The rows of A fall into several groups, which share some directions, and each row is roughly a mix of its group's hidden directions, except one row that fits no group.
A, 137 rows:
[[-4, 5, -1, -7, -27, 20, -3, 8, -17, 22],
[10, -17, 17, -2, -14, 11, 14, 16, 16, 19],
[14, 0, -23, 10, -31, 3, 11, 7, 0, 11],
[1, 7, -27, 11, -13, -20, -2, -10, 5, 22],
[-22, -15, -1, -9, -6, 31, -8, -15, 6, -3],
[8, 16, 3, -9, 19, -6, 31, -13, 7, -10],
[30, 0, 9, 7, -14, -22, 2, -3, 11, 16],
[-17, 20, -20, -1, 4, -7, -5, -7, 28, 6],
[7, -14, -7, -3, 14, -19, 7, 1, 34, -6],
[-2, 23, -28, -6, 0, -10, 1, -19, -2, -16],
[-23, -25, 14, -3, 1, 14, -2, -7, -7, -20],
[8, -31, 2, -3, -18, -4, -22, -7, 2, -11],
[-8, 14, -9, -2, 10, 25, 7, 13, -2, 28],
[16, 13, -16, 14, -10, -4, 5, 13, -29, -9],
[-4, -24, -3, 15, -29, -10, 11, 3, -12, -8],
[-6, -20, -6, 7, 32, -19, -1, -10, -10, 0],
[14, 21, 1, -3, -2, 18, -17, 9, 22, 16],
[-8, 26, -2, 6, 0, -11, -20, 26, -3, -8],
[4, -6, -19, 9, -15, 10, -10, 10, 25, 21],
[-8, 11, 6, -11, -13, -18, -34, 7, -1, -8],
[-14, -19, 13, -4, -22, 9, -13, 12, -15, 16],
[-13, 9, 2, 21, 12, -18, 20, 3, 16, 15],
[6, -6, -5, -36, 1, -2, -2, -15, 10, 19],
[-12, -6, 12, -14, -21, 9, -14, 28, -6, 1],
[-6, 17, -10, -1, -11, -17, 2, 17, -11, -29],
[-4, -11, -4, -1, 11, 16, -20, -32, 6, 9],
[-3, 14, -22, -3, 16, 14, -11, 17, -22, -8],
[11, 1, -3, -12, -12, 28, -27, 3, -12, 0],
[8, 27, 8, -11, -1, 3, 5, -21, -3, -25],
[-33, 9, 17, -6, 10, 18, -11, -3, 2, 3],
[1, -26, 24, -7, 16, 12, -15, -7, -7, 5],
[-11, -3, 13, 15, -5, -30, 23, -1, 9, 0],
[7, -5, -12, 4, 14, 16, 33, -15, -1, -8],
[-13, -8, 4, -19, -12, 30, 0, 7, 18, -6],
[14, 3, -30, 16, 17, 2, 7, -7, 1, 18],
[18, -8, -11, 7, -21, -16, 3, -3, -23, 16],
[0, -30, 21, -4, -16, 18, 1, -11, 2, 3],
[6, 28, -9, -5, 0, 14, 9, 18, -23, -3],
[7, 22, 18, 15, 17, -1, 21, -14, 3, 1],
[20, -10, 9, 20, -16, -23, 10, 7, 13, -2],
[-8, 17, 11, 1, 23, -7, -16, 16, -21, -8],
[-11, -20, 3, 20, 1, 2, 12, -24, -18, -12],
[-3, -19, -21, 8, -5, 8, -30, -12, 5, 9],
[21, 17, 20, -16, -6, -9, 20, 10, 0, 5],
[10, -11, -15, 5, 11, 17, 19, 4, 1, 29],
[32, 5, -9, 19, -15, 2, -5, 3, -17, -4],
[5, -12, 11, 20, -26, -1, -12, 14, 17, -9],
[22, -8, 2, 11, 22, -13, -8, -1, 16, 21],
[2, 6, 25, -2, 1, 7, 1, -27, -19, -16],
[14, -4, 26, -20, 2, 13, 7, -15, 12, 13],
[-1, -23, 0, 6, 19, 16, -6, 23, 15, 12],
[-11, -9, -33, 0, 7, -20, 11, 6, 8, 11],
[10, -24, 22, -4, -5, 17, 9, 18, -4, 12],
[3, 2, 3, 8, -24, -6, 16, -13, 13, 28],
[-11, -18, 22, -4, -4, 5, 3, 18, 25, -9],
[15, 28, -10, -8, 6, -10, 2, 0, 22, 16],
[5, 8, -3, 26, 13, 1, 6, 16, 27, -11],
[-6, 22, -14, -10, 28, 10, -19, 3, -4, -7],
[4, -19, -16, 8, -23, -14, -11, 19, -12, -3],
[5, 4, 7, -20, 5, 2, -33, 5, -22, -4],
[-11, -33, 5, 12, -20, 9, -1, -6, -3, 13],
[-3, 6, 39, 11, 3, 3, -12, 2, -16, -3],
[7, 13, 4, 21, -15, -10, 20, 14, -15, -15],
[26, -20, -8, 3, -23, -2, -16, 4, 9, -6],
[3, 28, -15, -15, 0, 21, 6, 8, -7, 15],
[-9, -25, 1, 10, 13, -3, 8, 20, 20, -16],
[-1, -11, -23, 5, 8, -13, 27, -14, -15, -1],
[5, 10, -22, 5, -18, 1, 8, 7, -30, 11],
[-12, -25, 2, -17, 6, 4, -15, -5, 4, 26],
[22, 26, -9, 3, -11, 16, -5, -3, 20, 4],
[-14, 3, 8, -6, 5, 5, 17, 27, -19, -19],
[12, 3, -3, -3, -8, 14, -9, 9, 34, 18],
[-3, -4, 5, 11, -12, -16, -12, 34, -13, -8],
[-14, -7, 10, 12, 19, 19, -13, 13, 5, 22],
[-6, 21, 22, 3, 13, -4, 23, -3, -18, -8],
[-3, 17, 19, 16, -15, 8, -9, 19, 1, -21],
[-16, 20, 2, -3, -1, 20, -7, 23, 4, 21],
[-10, 18, -2, 0, -5, -15, -7, 8, 4, -36],
[-10, -21, -14, 12, 1, -17, 28, 6, -5, -8],
[-7, -10, 21, 10, -11, -22, -13, -15, -6, -20],
[-9, 9, -19, -1, 8, 3, -18, 1, -24, -24],
[10, 19, 5, 15, 17, 2, 12, -27, 8, -13],
[0, 10, -34, 5, 22, -3, 0, -17, -3, 6],
[5, 8, -11, -6, -14, 9, 12, -30, -22, 1],
[-6, -12, -9, 8, -5, -11, -17, 15, -4, -33],
[16, 15, -22, 7, -10, -14, -11, 24, -7, -8],
[0, -12, 14, 12, -2, -15, -16, 29, -9, -14],
[8, -23, 20, -7, 6, 6, -3, -8, 29, 9],
[-21, -4, -25, -7, 13, -6, -1, -17, 13, -15],
[-14, 15, -6, -9, -3, 7, -5, -36, -10, -5],
[3, -24, -20, 16, -1, -16, 17, -15, 6, 4],
[3, 22, -13, 6, 14, 8, 11, 24, -9, -17],
[12, 35, -11, -5, -12, -19, 6, 4, -2, -2],
[-10, 0, 25, -1, 17, -3, 13, -3, 6, 30],
[8, -32, -11, -13, -17, -7, -16, 4, 11, 0],
[-11, 9, 23, -13, 13, 26, 2, 5, 12, -12],
[-10, -10, 19, -21, -10, -21, -6, 17, -1, -14],
[-1, 10, -13, -12, 31, 18, -18, 4, -5, -8],
[-1, -4, 26, 4, -18, -17, -19, -10, -15, -4],
[9, 0, -16, -10, -17, 20, -21, 19, 6, 8],
[13, -13, -28, 10, 4, -23, 9, 11, 7, 7],
[11, -6, -3, -16, 20, -4, 12, -28, -16, -7],
[9, 9, -8, 18, 11, -37, -5, -2, 4, -2],
[-18, -6, -13, 0, 17, 10, -18, -26, -14, 2],
[-32, -13, -1, -23, 2, 6, -13, 8, 2, 8],
[5, -28, 0, 3, 19, 13, -24, 9, 5, -8],
[6, 1, -18, 6, -12, -5, 33, -14, 0, -15],
[18, 8, 1, 7, -28, -14, 12, 15, -18, 4],
[-10, 15, -17, 1, -33, -7, -3, -13, 9, -9],
[-11, 2, 0, -6, 0, -10, -30, 26, 12, 8],
[-22, 8, -9, -12, -3, -1, 5, 29, -19, 8],
[9, -27, 18, -19, -11, 12, -2, -11, -2, 13],
[7, 22, -32, 2, 5, 7, 14, 6, -4, 15],
[-9, 20, -11, -10, -17, 8, 7, 21, -15, -17],
[0, 14, 16, 27, -11, -5, 5, 22, -7, 13],
[5, -14, 16, 0, -34, -5, 12, -1, 15, 5],
[3, 8, -3, 4, -6, 5, 7, -28, 2, 33],
[6, 4, -16, -9, -26, 9, 26, -2, 12, 7],
[-11, -29, 16, 20, -12, 1, -7, 9, 14, -2],
[8, -14, -11, 3, 13, -6, -22, -8, -18, 25],
[-17, 8, 1, 2, -9, 6, 7, 27, -28, 6],
[9, 12, -19, 18, 1, -20, 23, 10, -12, 1],
[15, 3, -25, -1, 14, 13, 9, -3, -17, 21],
[35, -6, 12, 2, -15, -13, 11, 2, 2, -14],
[25, 13, -9, -15, 8, -16, 3, -1, -17, 19],
[-16, 2, 13, 23, 20, -1, 5, 19, -2, -18],
[-7, 2, 9, 9, 17, 7, -16, 25, 5, 24],
[-23, 27, -9, 0, 10, 12, 6, 16, 1, 15],
[-11, 18, 20, -30, 10, -2, -7, 6, -10, -9],
[18, -19, 2, 5, -24, -5, -14, 7, -20, -11],
[11, 13, 16, -10, -27, 4, 10, -16, -18, -4],
[-33, -12, 5, 4, 10, -8, -8, -14, -19, -7],
[-5, 15, -18, 7, -20, -12, 18, 11, 22, -1],
[3, -9, -14, -20, -4, 24, -26, -1, 1, 12],
[10, 0, -6, 12, 7, -11, 3, 7, 30, 26],
[7, -35, 5, 2, 18, 14, 10, 13, -3, -4],
[8, 26, 14, 16, -7, 7, -16, 11, 4, -19]]
Each list below has two rows that fit no group; the rest each fit one group, if only roughly. Name those rows in the order they come.
    q_391: [-8, -6, 2, 7, 11, -25, -5, -6, 31, -12]
    q_723: [-1, 14, 5, -9, 21, 3, 3, 16, 33, 1]
    q_961: [6, 4, 8, -12, -21, -4, -20, 27, -15, 0]
    q_173: [-15, 12, 5, 7, -14, -8, 31, 10, -17, 8]
    q_386: [7, 15, 20, 6, 4, 18, -6, -11, 27, 12]
    q_764: [2, 9, -9, -6, 3, -3, 4, 0, -41, -12]
    q_57: [26, -5, -12, -16, 13, 24, 11, -5, 3, 8]
    q_451: [19, 8, 18, 9, 4, -13, 30, -4, -10, -9]
    q_118: [18, 10, 7, 11, 3, -16, 25, 5, 23, -5]
    q_479: [13, -8, 0, 11, 18, 13, 21, 2, 24, 15]
    q_402: [-17, -21, 12, 15, 26, -5, 5, 14, 7, 2]
  q_57; q_479
    q_453: [-19, 12, 17, -12, -5, 13, -25, 12, 6, -11]
    q_938: [-21, -15, 22, -9, 8, 18, 13, 12, 9, -4]
    q_788: [17, 10, -9, -6, 16, 6, -24, -20, 15, 8]
    q_672: [-17, 13, 16, -6, 2, -3, 35, -2, -7, 3]
    q_637: [0, 21, -4, -10, 30, -13, 11, 7, -14, -9]
    q_848: [16, -9, 14, -8, 1, 25, 16, -7, -10, 21]
    q_591: [-2, -12, 21, -2, -10, -25, -4, 24, -12, -1]
    q_997: [1, 9, -10, -1, 35, -4, -16, 0, -6, 17]
    q_78: [7, -7, 4, -21, 21, 19, -2, -18, -9, -17]
    q_746: [0, -9, 4, -16, 16, 17, -14, -25, -17, 10]
  q_453; q_591
    q_297: [4, -17, 2, 12, 9, -1, 29, -1, -23, -12]
    q_249: [0, -6, -4, -1, -11, -25, 7, 34, -5, -9]
    q_572: [4, 28, -6, -24, -14, 3, 7, 7, -19, 1]
    q_278: [15, 12, 3, -17, -2, -1, -31, 9, 5, 18]
    q_280: [-37, 15, -11, -2, 13, -12, -7, 0, 0, -4]
    q_482: [-2, -24, 25, -2, -12, 21, 8, 0, -14, 5]
    q_181: [17, 11, -23, -9, -7, 8, 12, 5, -14, 25]
    q_765: [6, -12, -13, -6, -18, -14, 21, 16, 22, 5]
    q_875: [19, -2, -6, -7, -1, -3, -18, 26, -24, 2]
    q_614: [2, 1, 5, -10, 14, -30, -14, 20, -8, -13]
    q_374: [18, -6, 10, -16, -16, 2, 12, -5, -23, -21]
  q_297; q_280
